In the rows, 128 means zero.
One turn moves each row of this set onto another row. After a few examples, where does it send each row asked below?
q_560: [135  89 119 146 149 125 134 148 113 146 101 106 126 125]
q_128: [140 126 124 148 143 114 140 176 124 139 140 113 118 112]
q_704: [141 113 125 103 150 124 101 133 129 152 113 113 146 104]
q_252: [128 130 149 110 137 147 168 161 145 116 123 104 132 101]
q_800: [130 138 121 108 130 129  97 158 125 140 120 133 105 129]
q_830: [115 136 143 154 121 129 135 109 129 103 138 161 139 132]
q_224: [133 113 137 137 130 156 122 126 175 103 118 140 133 131]
q_414: [129 120 107 113 134 124 104 145 117 147 100 133 112 110]
q_263: [107 109 148 108 143 140 135 146 125 159  92 107 123 141]
q_385: [149 155 123 133 150 123 145 153  99 128 120 113 143 144]
q_693: [127 141 140 106 153 124 137 144 106 138  96 112 166 128]
q_86: [110 121 142 150 124 126 131 103 127 105 124 159 151 120]
q_616: [131 144 116  96 140 130 132 128 125 172 107 119 122 107]
q_171: [135 125 113 116 135 120  94 158 123 137 119 133 115 111]
q_826: [115 159 153 150 116 136 134 102 152 137 137 130 154 108]
q_270: [104 124 145 165 116 135 154 104 123 138 143 101 128 122]
q_614: [113 145 153 110 137 129 141 173 137 152 131 114 116 129]
q_376: [130 151 131 172 117 134 142  97 140 135 136 130 146 111]
q_235: [130 166 132 112 147 122 155 151 105 142 110 116 148 130]
q_177: [123 136 114 136 122 148 158 120 168 127 107 149 121 101]
q_67: [150 155 114 115 138 137 127 139 123 157 131 118 102 139]
q_449: [ 99 132 144 139 120 130 143  98 127 117 115 162 145 119]
q_522: [136 129 118 147 123 160 146 120 165 115 114 144 110 137]
q_751: [104 146 144 143 117 133 146 104 129 114 129 163 134 131]
q_337: [128 110 155 108 140 161 156 148 141 112 107  99 133 128]
q_107: [129 132 137 170 120 145 130  86 137 132 121 124 147 133]
q_143: [ 98 128 152 156 117 129 153 109 129 140 146 103 137 107]
q_69: [143 123 125 134 137 145 177 155 131 114 120 105 121 103]
q_369: [ 98 119 163 151 119 134 140 109 133 134 146  99 143 117]
q_658: [121 120 133 126 129 144 134 126 178 117 111 144 143  95]
q_169: [161 124 122 123 149 131  97 143 127 137 136 111 125 138]
q_910: [104 116 156 160 119 139 141 105 127 132 144  98 134 133]
q_994: [146 130 132 126 157 124 129 146 100 124 107 109 162 143]
q_400: [125 132 114 105 129 133 106 146 120 150 102 133 102 129]
q_304: [114 139 158 147 119 147 123  90 149 134 122 124 157 130]
q_30: [143 103 130 132 142 158 165 142 128 111 104  99 122 129]

q_143 goes to q_369
q_522 goes to q_177
Now these:
q_107 goes to q_376
q_337 goes to q_30
q_560 goes to q_128
q_800 goes to q_400
q_235 goes to q_693
q_830 goes to q_751
q_704 goes to q_169

One turn moves each row of this set onto another row. After a few examples, where does it send each row asked below?
q_758: [134 126 142 122 134 145 114 131 104 143 161 117 154 139 115 105 136 133]
q_229: [143 113 135 127 125 110 118 135 144 118  96 135 114 110 169 138 121  97]
q_275: [134 137 141 131 129 134 110 124 103 140 162 123 151 136 122 105 149 131]
q_148: [ 97 127 126 143 153 148 110 143 113 124  99 121 125 153 119 143  95 111]
q_134: [ 99 117 138 128 142 128 129 137 130 128  80  89 118 103 100 106 135 131]
q_77: [110 122 128 178 128 134 121 147 104 141 108 119 118 160 123 118 123 122]
q_493: [153 127 116 148 119 129 132 118 137 121 134 146 101 129 137  87 145 107]
q_404: [120 135 132  94 108 144 114 108 132 150 139 129 138 107 115 129 107 100]
q_434: [108 134 103 127 139 131 125 114 120 124  96 130 118 134 125 161  97 160]
q_766: [114 121 132 150 135  88 111 125 126 127 118 135 122 110  85 117 158 128]
q_458: [110 120 104 120 123 126 127 125 127 132 157 129 133 129 141 104 152 160]
q_142: [149 145 129  82 126 143 139  96 146 132 113 136 128 135 118 120 137 132]
q_447: [100 111 137 117 156 135 142 126 124 103  91  99 126  92 109 118 135 122]
q_833: [150 118 128 170 130 139 108 140  96 133 137 113 137 137 128 129 145 125]
q_237: [156 108 128 164 133 143 122 139  93 131 130 109 137 137 130 133 137 136]
q_528: [107  98 127 122 122 138 128 139 139 126 133 140 132 129 134 136 123  71]
q_387: [127 120 141 141 147  91 126 112 118 105 124 136 130  98  97 132 157 124]
q_778: [112 116 136 170 131 129 136 144 103 136 103 127 119 165 130 110 117 129]
q_432: [102 118 124 137 161 144 114 140 110 115 105 138 128 152 120 141  92 112]
q_353: [118 120 102  91 133 145 145 117 166 120 106 137 114 144 126 139 137 125]
q_899: [125 120 129 114 148 130 141 144 172 114 102 117 101 151 135 138 117 105]
q_461: [115 118 134 140 144 107  93 139 129 135 110 117 126 107  77 118 144 118]
q_186: [133 128 113 145 124 149 120 122 134 131 149 140 107 136 100 105 119  88]
q_196: [144 141 166 115 107 116 130 114 130 155  92 123 128 130 130 138 107 113]
q_636: [114 156 144 104 146 107 122 118 133 127 111 121 121 134 143 124  99 163]
q_150: [181 138 134 114 130 133 129 106 136 118 120 133 118 119 141 111 144 122]
q_146: [101 137 110 128 143 138 125 121 123 121  87 114 118 135 133 163 100 150]
q_343: [161 124 136 132  99 127 130 115 129 144 124 102 124  96 143 150 124 121]
q_696: [143 135 140 144 127 127 144 134 157 139 104  99  93 150 115 139 106 119]
q_796: [102 156 140 102 147 115 130 116 134 119 103 117 122 135 150 130 107 157]
q_974: [128 126 122 107 157 113 110 134 138 103 141 124 129 114 164 125 129 149]
q_605: [112 129 154 122 146 103 148 100 114 104 118 130 134 101  98 120 146 127]
q_836: [ 94 115 102 117  99 123 128 119 148 138 117 153 113 117 145 114 128 108]
q_676: [120 114 111 122  94 142 137 107 127 153 111 135 132 127 110 164 123 114]
q_250: [115 133 110 117 125 122 125 113 123 124 157 134 138 124 145 112 160 155]
q_942: [149 131 114 151 121 150 128 121 136 140 131 110 103 134  91 146 106 109]
q_262: [100 117 133 122 142 123 159 104 117 101 101 116 128  94 105 124 146 135]
q_305: [114 112 123 141 139 122 105 141 130 135  88  95 119  99  89 125 142 131]
q_359: [123 117 153 143 102 108 148 137 142 142 120 118 112 129 156 108 129 101]
q_856: [118 138 126  98 155 117 118 121 135 100 137 127 134 116 164 129 135 145]

q_237 goes to q_974
q_343 goes to q_229
q_134 goes to q_766
Now these:
q_275 goes to q_796
q_696 goes to q_493

One turn moves each row of this set onto another row. After a few examples, where does it send each row asked below?
q_883: [159 120 132 100 118 125 127 101 128  94  91 134 139 127 129 135 135 110
 134]
q_896: [151 148 154 125 111 114 105 143 111 115 100 120 164 123 157 147 125 106
 138]
q_459: [145 144 109 124 116 113 113 127 171 102 137 120 169 131 113 122 101 106
 116]
q_617: [140 148 140  82 113 100 131  92 119 123 111 132 144 143 112 117 131 107
 136]
q_555: [111 144 104 127 124 129 130 123 133 122 125 132 109 117 108 163 157 105
  82]
q_10: [ 86 165 133 122 124 109 132 119 128 141 135 101 116 117 122 161 123  98
 103]
q_271: [146 139 103 129 114 114 101 143 167  99 131 130 168 140 115 123 118 105
 113]
q_300: [117 139 139 135  88 109 124 149 143 137 128 110 126 149 112 132 112 168
 113]
q_357: [128 142 117 122 120 107 110 121 168 106 133 110 166 140 116 121  91 101
 132]
q_863: [133 166 151  96 107  88 111 128 106 135 114 128 159 148 130 122 138 100
 136]
q_402: [ 77 152 126 139 129 117 110 130 119 139 119 109 119 130 128 171 132  98
 111]
q_720: [116 119 113 117  93 157 115 119 108 139 126 117 108 123 128 127 138  89
 141]
q_794: [106 140 133 144 148 137 105 167 115 120 143 121 116 138 112 156 121 137
 115]
q_567: [119 138 115 124 120 103  94 132 163 106 123 115 165 156 120 121 104  97
 136]
q_203: [115 130 135 143  92 115 118 145 140 135 121 114 126 152 112 137 110 171
 118]
q_848: [157 124 137 127 119 133 110 120 116 101  89 130 157 121 144 152 125 115
 138]
q_334: [118 125 119 127  93 161 115 120 105 143 132 109 117 112 135 135 124  92
 141]
q_600: [126 139 124 125  87 155 120 133 105 148 142 109 121 104 138 132 127  91
 131]
q_513: [121 137 134 127  87 107 128 146 147 133 128 116 119 151 106 126 119 167
 109]
q_515: [161 137 127 133 119 134 109 116 104 117 104 146 171 121 126 153 128 125
 126]
q_565: [106 161 120 115 120 117 145 115 137 131 139 116 110 108 110 157 138 102
  84]
q_585: [157 130 126 104 120 128 130  85 117 112 105 142 153 126 109 137 125 121
 130]
q_225: [122 129 113 110  85 149 118 130 111 141 133 120 106 123 127 119 150  84
 131]
q_90: [146 158 144 128 111 111  96 143  98 131 109 137 175 134 138 143 136 111
 130]
q_115: [121 127 127 129  90 113 126 141 147 128 121 120 116 155 103 128 124 169
 111]
q_516: [117 127 120 133 150 146 119 146 125 108 141 130 104 134  96 152 125 141
 109]
q_152: [153 141 145  81 107 102 134 112 131 105 104 126 135 133 132 118 139  98
 132]
q_609: [ 92 138 108 141 130 130 108 132 123 126 113 128 114 130 120 172 153 104
  97]
q_364: [103 156 143 105 139 114 132 150 130 122 159 111  98 141 100 129 122 126
 112]
q_273: [117 123 128 138  94 118 119 141 143 129 116 119 120 156 106 135 117 171
 116]
q_195: [148 159 159  96 103  94 120 138 120 117 110 116 151 130 150 126 133  96
 134]
q_330: [ 98 158 147 127 140 117 112 169 118 129 154 109 112 142 114 142 119 127
 117]
q_596: [129 141 120 115  82 148 121 139 109 145 143 116 115 111 134 122 143  86
 124]
q_723: [116 137 125 109 145 131 136 136 134 110 151 124  94 136  90 135 126 135
 108]
q_556: [130 136 106 130 118 108  90 145 162 101 122 127 167 155 119 122 119  99
 126]

q_596 goes to q_334
q_364 goes to q_794
Now these:
q_883 goes to q_195
q_271 goes to q_357
q_585 goes to q_863
q_565 goes to q_402
q_300 goes to q_273

One turn moves each row of this set onto another row. After a few examples, where does it send each row asked below?
q_544: [ 95 132 113 104 142 138 112 105 124  90 145 136 135 133 103 125  96 136
 129 119 134 148]
q_787: [ 90 120 111 111 132 143 110 105 127  97 146 138 157 115 120 121  88 140
 112 122 137 158]
q_323: [113 101 129 115 116 129 137  99 139 130 141 150 151 175 138 110 131 116
 123 100 117 113]
q_903: [146 111 103 134 142 109 160 126 144 120  76 138 153 114 159 124 113 131
 123 110 142 172]
q_194: [ 94 101 126 128 124 142 141  78 129 126 139 129 137 168 122 113 122 135
 125 127 109 106]
q_983: [143 115 108 129 138 108 155 120 153 121  67 138 159 115 152 106 103 141
 112 115 121 175]
q_505: [149 119 110 144 114 147 132 110 127 130  77 116 157 131 161  84 113 134
 157 108 163 146]
q_43: [ 96 128 127 102 125 155 112  91 122 103 142 128 141 130 115 127 108 137
 110 140 136 152]
q_706: [ 84 145 113 138 101 118 159 121 153 110  92 112 113 122 126 109 123 146
 127 115 163 127]
q_853: [137 123 129 135 102 152 132 105 112 128  97 117 134 107 152  74 104 135
 159 122 157 134]
q_561: [ 79 122 119 141 102 112 148 139 138 111  92  96 131 141 116  97 138 148
 121 124 145 132]
q_872: [144 120 109 136 105 147 126 103 136 124  67 119 157 126 151  66 102 145
 142 111 149 150]
q_582: [149 128  89 149 123 162 137 106 112 124  84 128 150 121 149  84 102 137
 147 108 155 144]
q_60: [105 102 120 122 129 125 145  82 145 123 142 133 143 175 136 122 133 138
 121 114 114 104]
q_422: [150 106 119 139 143 119 169 119 150 129  69 129 151 121 151 113 104 142
 139 111 135 173]
q_20: [149 111 111 119 108 142 127 106 137 125  95 123 163 120 159  72 115 118
 148 113 169 145]
q_901: [125 113 132 123 129 123 139  87 135 137 130 130 128 184 136 103 124 147
 134 105 103 114]
q_246: [138 106 127 127 139  98 178 123 139 126  94 145 130  98 152 120 112 133
 120 121 123 157]
q_888: [126  99 113 127 151 104 162 122 145 129  91 159 156 104 152 118 103 138
 116 104 122 162]
q_125: [ 77 137 109 132 112 114 153 134 149  98  99  89 122 132 133 109 133 154
 135 112 126 141]
q_127: [147 112 114 142 117 150 140 109 130 124  70 117 151 118 143  89  98 141
 151 117 166 166]
q_314: [148 111 113 113 143 105 155 123 156 125  98 137 165 112 164 109 117 117
 126 114 133 168]
q_945: [148 112 101 115 150  97 164 109 145 120  85 138 127 117 156 118 112 142
 118 112 121 166]
q_259: [124 101 108 130 133 138 146  80 138 121 142 130 151 177 118 101 124 154
 119 116 124 107]
q_360: [147 125 116 134 113 143 113 104 108 137  87 113 143 131 143  67 106 137
 143 128 160 144]
q_668: [102 112 124 124 118 128 141  78 148 128 128 145 142 173 127 106 119 141
 109 115 102 105]
q_473: [ 74 131 108 138 107 118 140 129 152 100  99  85 128 127 128 106 129 149
 121 110 129 154]
q_991: [127 115 115 135 113 158 118 102 119 133  94 130 157 115 153  68  97 140
 157 102 156 136]
q_347: [110 130  95 121 146 145 127  95 127  95 153 126 153 139 112 128 101 144
 107 130 128 149]
q_123: [111  98 132 115 137 119 142  94 140 123 131 144 136 176 108 102 124 145
 135 105 122 105]
q_843: [137 111 111 123 163  97 158 129 134 125  78 145 144 107 140 108 111 129
 133 116 126 158]
q_923: [ 98 126 107 101 116 147 114 104 128  95 150 144 146 136 133 130 106 110
 117 110 132 149]
q_967: [111  99 138 107 129 133 149  76 148 128 132 136 134 168 131 116 135 150
 122 117 110 114]
q_622: [138 117 106 126 126 143 127 107 116 123  77 126 139 115 141  67 108 134
 166 111 161 133]
q_619: [ 83 116 108 115 132 146 132  85 125  99 144 132 132 137 118 138 104 130
 111 136 117 137]
q_765: [120  87 145 122 112 125 153  97 138 122 136 126 130 170 129 101 129 155
 136 104 111 113]
q_972: [101 118 125 110 117 140 121 116 116  86 148 124 134 121 114 129  97 140
 115 128 132 164]
q_746: [152 114  96 147 153 118 170 122 129 132  82 148 154 122 149 114 111 135
 118 110 125 156]
q_627: [105 126 103 108 122 136 113  98 114  94 134 139 124 133 112 129  95 135
  98 128 143 158]
q_795: [ 83 152 126 154 113 107 159 124 162 132  95 110 123 123 131 113 122 137
 117 114 138 135]
q_118: [ 86 157 132 150 115 108 158 134 152 128  97 104 126 132 129 108 126 143
 133 122 141 129]
q_707: [110  86 130 122 129 125 144  86 149 134 134 142 153 164 135  94 121 154
 131  97 115 107]
q_943: [143 119 127 129 112 161 130 104 118 136  72 121 145 126 157  80 117 140
 157 110 149 149]
q_34: [ 81 148 116 151  95 124 150 112 156 122  93 108 116 121 130 102 119 139
 125 110 158 128]
q_167: [ 91 128 106 116 125 146 113  93 121  98 152 127 147 140 121 133 108 126
 110 134 139 139]
q_88: [ 79 115 117 147 100 111 146 128 152 115  93  89 133 145 123  93 139 150
 118 112 134 136]
q_189: [ 87 139 107 114 118 147 112  87 131  98 137 138 142 135 120 123  94 133
 101 129 120 140]
q_821: [140 107 119 118 141 120 162 122 135 124  70 147 142 107 151 124 117 136
 116 115 130 177]

q_923 goes to q_20
q_347 goes to q_582
Now these:
q_853 goes to q_765
q_901 goes to q_945
q_505 goes to q_60
q_619 goes to q_127
q_991 goes to q_707
q_622 goes to q_123
q_872 goes to q_668
q_473 goes to q_34
q_967 goes to q_821
q_706 goes to q_561

One turn moves each row of this set onto another row. After a few examples, where does it send each row asked below?
q_324: [156  97 130 110 140 128 146 117 129 102 172 112 124 140 121 128 140 104
 139 117 120]
q_804: [111 188 157 110 128 129 128 125 117  98 150 124 166 143 125 112  92 142
 159 163 107]
q_624: [125 189 131 128 117 122 133 112 110  95 146 125 151 147 145 109  71 129
 162 152 129]
q_460: [155 113 126 100 141 129 154 126 140 100 168 114 117 134 136 125 136 104
 113 120 112]
q_124: [126 139 141 125 143 111 116 157 101  88 188 102 132 109 140 143 106 162
 143 154 135]
q_711: [133 165 158 106 156 159 118 128 124  91 115  96 105 151 117 138 112  94
 147 131 115]
q_396: [142 160 143 117 117  99 111 153 114  97 184 102 134 119 124 157 125 155
 158 150 135]
q_192: [120 191 143 123 124 125 137 126 102  79 151 143 160 148 136 109  94 136
 169 148 122]
q_921: [133 139 110 105 142 134 149 113 152  83 143 115 123 160 160 126  91 119
 147 122 153]
q_862: [151 196 144 116 126 144 117 139 134 118 157  82 120 152 143 148 106 119
 141 165 122]
q_448: [149 147 151 134 114 115 132 117  86 114 173 124 153 126 104 111 121 115
 153 148  98]
q_416: [140 181 151 120 135 118 103 139 128  93 167  82 106 158 137 134 110 123
 119 167 132]
q_75: [140 149 137 115 153 171 130 128 124 102 105 102  98 144 145 135 110 119
 158 138 103]
q_530: [107 162 118 111 142 148 124 126 153  81 153 130 122 146 173 128  89 121
 148 126 134]
q_176: [130 113 137 116 144 127 126 141 102  81 131 120 113 110 125 147 128 154
 174 122 115]
q_897: [122 154 117 104 136 132 155 133 156  74 152 120 138 149 172 127  96 120
 145 129 150]
q_19: [164 141 158 107 126 116 144 143  84  96 164 108 147 132  94 114 134 123
 135 143 102]
q_62: [154 151 151 119 129 123 137 120  85 104 167 137 141 134 101 109 133 119
 136 137  85]
q_487: [118 123 147 112 164 155 130 145  97  87 136 115 131 101 121 145 106 132
 172 119 117]
q_157: [157 115 119 109 142 135 141 144 120  78 165 117 102 136 143 131 134 101
 125 106 128]

q_192 goes to q_897
q_416 goes to q_711
q_396 goes to q_862
Now these:
q_324 goes to q_448
q_19 goes to q_804

